Each path below is one point turned by a fixed rotation once a step. After each direction that follows a path, write how fast that rotation turns it, in degrees per step (0 if it stays still).
Each turn is a multiple of 5 degrees from 10 to 175, or 0.
Each row of a path follows its step; steps can be skipped.
Rotation 1:
step 0: [-18  -4  28 -22 -19 -21  17 -22 -20 -38 -23  -7  -2 -29  45  14   8   6
 -26  10  18 -17  39  -5 -15 -32   6  -3   1  -6   2  22 -25  35  -6  62
  -8 -15 -52  16  -7]
step 1: [  9  -3 -45 -11 -29 -25  39  37  12  12 -31 -15  10  17  17  10   4  31
 -31  55   8   6  11 -10 -21  21 -20  10  23 -18  29   8  45  29  13   8
 -11 -27 -18  34   5]
step 2: [-30  28 -38 -16  22   3   7  -4 -30 -45  36  23  54 -26  11  -1  -4  26
 -39  17  25  19  22   7 -25 -19   8  21  -1  26  23   0  17  17 -10  34
  -6  -2 -39  -4 -12]
step 3: [-18  31  -8 -17 -12   9  19 -24 -14 -17 -30  -5  -7   5  43  20   6  40
  18  44   3  10 -13  -8 -55 -31  -9  -6  11  -4 -29  -6  39 -10  10  -4
 -17 -18 -28  47  38]
step 4: [ -9  14 -18  15 -49 -34  10  11 -17 -67 -22 -13  11  -8  37  18   7   6
 -19   7 -19  -6  11   1 -24  25  28  31  25  19  -8  -3   6  23 -18  55
   3   5 -38 -21   1]
step 7: [-39  21 -42   7   1 -22  36  17 -18 -13  -2 -27  -6  30  24  15  22  35
 -11  17   6  14  -9  -7 -25  -7 -28  -1  39 -22   7  -5  19  55  38   5
   7 -25 -30  30  28]
step 8: [  3   7 -50  -1 -11  -3  11 -11 -32 -42  29  24  44  -2  30 -13  30  -6
   3  21   5   5  24  28 -30  15  11  23 -11  14 -25   0  53  13 -28  35
 -12 -12 -37  -1 -15]
step 9: [ -2  35  11 -15 -10   7  27 -48 -20 -38 -36 -10 -14 -22  37  -4  -2  32
  24  32  -8  38 -11   1 -44 -11 -22  -4  -1 -20  38  -3   8   6   7  14
 -12 -38 -40  -3  25]
step 12: [ -2   8 -28  -4   3  19  48   5  -4 -29   2  -7  36  10  78 -14  12  24
 -28  31  -2  -6  16   1 -12 -10 -23   3   5   3  10   1  38 -36 -36  15
 -18 -15 -15  36 -28]
Speeds:
[ -2  -1   5  14  -7   8  -5   1  11   0 -13  -7  14  -4   4  -4   7   7
   0   0  13  -9  -2  -4  14  -3  -9   0  -3   0   0  -5  -9  19  -3   1
 -15  -4  10   4 -12]
65
[  8  -4   3  -6  -7  16   8 -13  -1   4  12 -10   2   8   5   0   8 -23
   0   4  -2  -2   6   2   9   1 -20  -3   1   0  15 -10  -3  -1   0   5
   4   2  -7   1   4]
25
[ -2   8  -6   0  -4   1 -18   3  10  -6   3   3  -4  16  -2  -1   6  -2
 -19  -4  -4   1  -8  13  -5   0  -3   7 -12  -6   4  -2   0   1  20   1
  -6  10  -6  -4  -8]
125
[  6  -8   8  -3   8   9   3   7   3   0   1  -3  11  -4  -1  -9   8   3
   5  15  15  -7   4  -5 -19  11   1  -4   1  -4   0  10  -4  -2  17   1
   0   7  -3 -17   5]
45
Rotation 2:
step 1: [ 45  13   0  15  19 -41  28 -16  16 -37  16 -12  44  -8 -28  49 -38  32
 -23  39  19  -4 -25  -9  31 -55  16  -3 -24 -44 -17 -10  -5  13 -13  28
  18 -45   7  16 -15]
step 3: [-13  -2 -26  -3  16 -29  -1 -52   5  64  30  20 -15 -29  -8  29  25  -9
  13 -37 -10  -4  -3 -30 -15  15  39  32 -18   0   1 -30  38 -15  21 -55
 -24 -44  35   5 -29]
step 4: [ 26 -31   4  23  32 -26  50  30  12  -8 -45  -5  65  16 -26 -34 -11   9
 -10   9  17   3 -15   3 -32   5  11  18  -5  20  33 -22  -6 -62  23 -19
 -14  29 -18  36  41]
step 7: [ 57  41  51  18  32 -38  -2 -17   7   1  -7   9   7   5 -13   9  33 -21
   8  -7  18   2 -18  38   5 -25  35  40 -46   0  -7   0 -11   7  37  13
  -3  26 -43 -46 -51]
step 8: [-12 -22  19 -17  18  -2  11  59 -13  -6 -27 -31 -15 -31  42  -4 -55  12
  24   2   9  28   3 -22  -2 -24 -45   8  10 -11  24   3  21 -33 -23 -12
  -4 -38 -41 -72  10]
step 11: [ 11  39   0 -20   6  -2  20  19  31 -21 -21  33  -9 -17  48  19  12  31
  26  58  60  44   3 -18 -13  26  21 -44  -4   0 -38 -21  36  14   8  20
  29  37   2 -18  13]
step 12: [ 10  18  -6  -6 -13   3  41 -30  -3  11  25  17 -12  23  56  -1 -33   7
  -4  -6 -65 -40  17  -9   1 -37 -47   2  -6 -67  17 -52   6  16  16   8
  20 -29  11  11  23]
step 13: [ 60  10  31  -7  -5 -31  -2  50  62   6 -20  17 -18 -23 -28  29  -5 -59
   6 -42 -32 -12  15  16  10  38  29  15   2   5 -18 -10 -38  -2 -12  -2
 -15  18  42  13   8]
step 15: [ -5  11 -23  29   7   9 -21  37 -15   1 -23  32 -15 -10 -14 -36  12  53
  36   5   4 -40   4  35 -17  25   1  29  41 -48   7  27  31 -35  46   8
  33  -6  27  27  42]
Speeds:
[ -8  -3  -4   7  -6  -1 -11   4   1  -8   2 -18  -8  17  19   0   1   9
   2  -4   1   0   3 -11   2   9  10  -1   1 -15  -1   7  10   8   7  -6
   1  -1  -2  -8  13]
115
[ -2 -14  20   2  -6  -6   9 -12  -7   1  19  -4  -5 -10  -2   0  -3  12
   1  -1 -11   3 -16  -2   1  -7   6 -10   2  -4   9  -6   1   9  -4  -9
   3  -3  -9   2  -1]
170
[ -5  13 -11  -9 -16  -3  -1  -9  -1   9  -6 -11   6  -1  -1   5   4   4
   2   9   5   3 -13  -9   6  -6   7 -12   4   3  -5 -17  -2 -16  -6   0
  -7  -6   7  -8   7]
135
[  3   0  16  -1  -5  -9  -8 -11   1   5 -18  10  -8  -6   9  -1   7   3
  -2  -1   2  16   1   4   8   5  10   1   9 -10  -5  13  -5 -12  -5   0
   4   7   0  14   5]
170
[ 17  -7  10  -6  -2   1   3   2  14  -1  13  -8  14   8  -4  -2  13  -9
  -3   6  -4   2  -8 -13  14   6   5  14   1   2  -3   6  -6  -6  14  -1
  -6  -2   2   2  -2]
115
[ 15  -4   5  -1   7  -1  -7   0  -5  13  -5  -8 -17  -4   3  20  -6  -6
 -11  -4  -8   5   5  -6  -4 -12  -8   2  -3  -4   0  -7  -3  -3  12  -4
  -7  10   5 -12   0]
70
Rotation 3:
step 1: [  7  50  42   0 -29  29   6  29  25 -30 -11 -43   8 -38 -21  21  -8  18
  -2   4  -5  -4  13  25   9   9 -21  -2 -18 -13  33   5  -8  19 -25  17
  42  30  14   0 -26]
step 2: [ -6 -23  -1  26  18 -47  19  13  -2  38  -6  43   0  38   4  23  38   8
  -7 -12  35   0 -21  29  -2 -22 -12 -18  18 -14  21 -13 -26  11 -31  14
 -41 -36   3   4 -12]
step 3: [ -1 -35 -25 -46 -12  62  36  22 -24 -26  -1  11   1 -27  30 -13 -19  36
 -23  26  -4 -17 -19  10  -6 -14  -6  19   1  25 -16  25   6 -20  34   9
  17  -6  -8 -12  -7]
step 4: [ 12  38  -6 -14 -20   0  -9 -30   3  -7 -19  17  11  16 -16  14  10 -34
 -22 -14   0  61   7   5  27  36   1  23 -21 -41  26  -2   5  12 -27 -20
  -3  -5  16 -61  10]
step 7: [-19  39   4 -16 -23 -33  21  16  -5  10 -10 -36  65   4   6  10 -24 -22
  12 -28  47   3 -31  -4 -23  14  18  20   7 -12  21 -20  -7  26 -15  22
 -28   2  20  17  -4]
step 8: [  0 -23   9  18  49  22  44 -27 -22  13  22  17 -14  19   2   5 -23  37
  -9 -16 -41  -4   0  17 -13 -34 -12 -19  29  16  -8   6   6  23 -31  26
  37 -19 -21  -6  26]
step 10: [-26   9  13  -7  20  -8  19  17   7  26 -23  -7 -14  24  16 -12 -18 -18
  41 -33  21  50  -6 -19  14 -36  -4  31 -10 -20 -34  19 -37  33  15 -30
   2  14 -24 -30  -4]
step 12: [ 41  31  -5  -3   5 -19  20 -25  30   2  13 -31   0 -24 -32   4 -33   6
  40  22  13  33 -49   8  16  19   5 -16 -36  28  31  -7  -2 -15  24 -21
 -19  -2  -3  16 -24]
step 14: [ 20   5   1 -27  34  -9 -37  -7 -20 -16   8  18  10 -42   8   8  33  42
  15  35  -4 -11 -21  40 -18 -31  -7  -4 -16 -10  -7   8  17  18 -39  44
  -1 -13  -6  -9 -37]
Speeds:
[ -8  10  -6  -1 -13   8   9  -4   3   1  18  -4   4   1   8   5   1   5
   7   4  19   9  10  -2  -1   3  10   3  -2 -16  -1   7  -3 -14  -6  -6
   8   7 -10   4   5]
120
[  9   4   2  13   8  -3   0  18   6  -4  10  -9   0   5   3  -1  -3   1
   4  -1   4   1  10 -13  -8  15 -15  -2 -14   4   9 -16 -10   0   7   6
   1   1  -3   6   1]
65
[-13  -9 -10  -4  10   9   5   5  -2  -1  12   6  -5  -7   4  -3   9  -3
  13 -19 -10  -7   1 -13   6  -2   4  -8   5  -1   9   7   0  -8   4  18
   4  -2   1  -4  -1]
135
[ -1   2 -10  -1  -4  -9  -5   9 -18   9   0   8   9  -3   2  12   3   9
  -7  -2  -2   0 -15  -6  -9  -1   4  15   2  -5  -6  -4 -10  -1  17   6
  -2  11 -11  -2  -6]
90
[  4   9   0   3 -20 -11  -4   4 -10  -2   7  13   4  13   3   0  17  -9
   0  -5   1  -5   8   0   3  10   4  -3   5   5  -7  -7   8  -6  -4   5
 -10 -19   3  -1   3]
160
[  8  -4  -4  14   2   4   9   3  -5   2  -4   2   3   4  -9   0  -9  -6
   2  -3   8 -23   2  -9  -1 -14   7  -1  -9 -18   1   6  -3   9   4  -8
  -8 -14  -8  -2   9]
135
[ -9  -5   8  17   4   3  11  10   4 -12  -4  -6   2   5   8  -3   4   7
  -3   2  -7   9   0  -3 -14 -11  13   3  13  13 -11  -1  -3  -8   6  -9
   7  -9   0  -6   7]
140
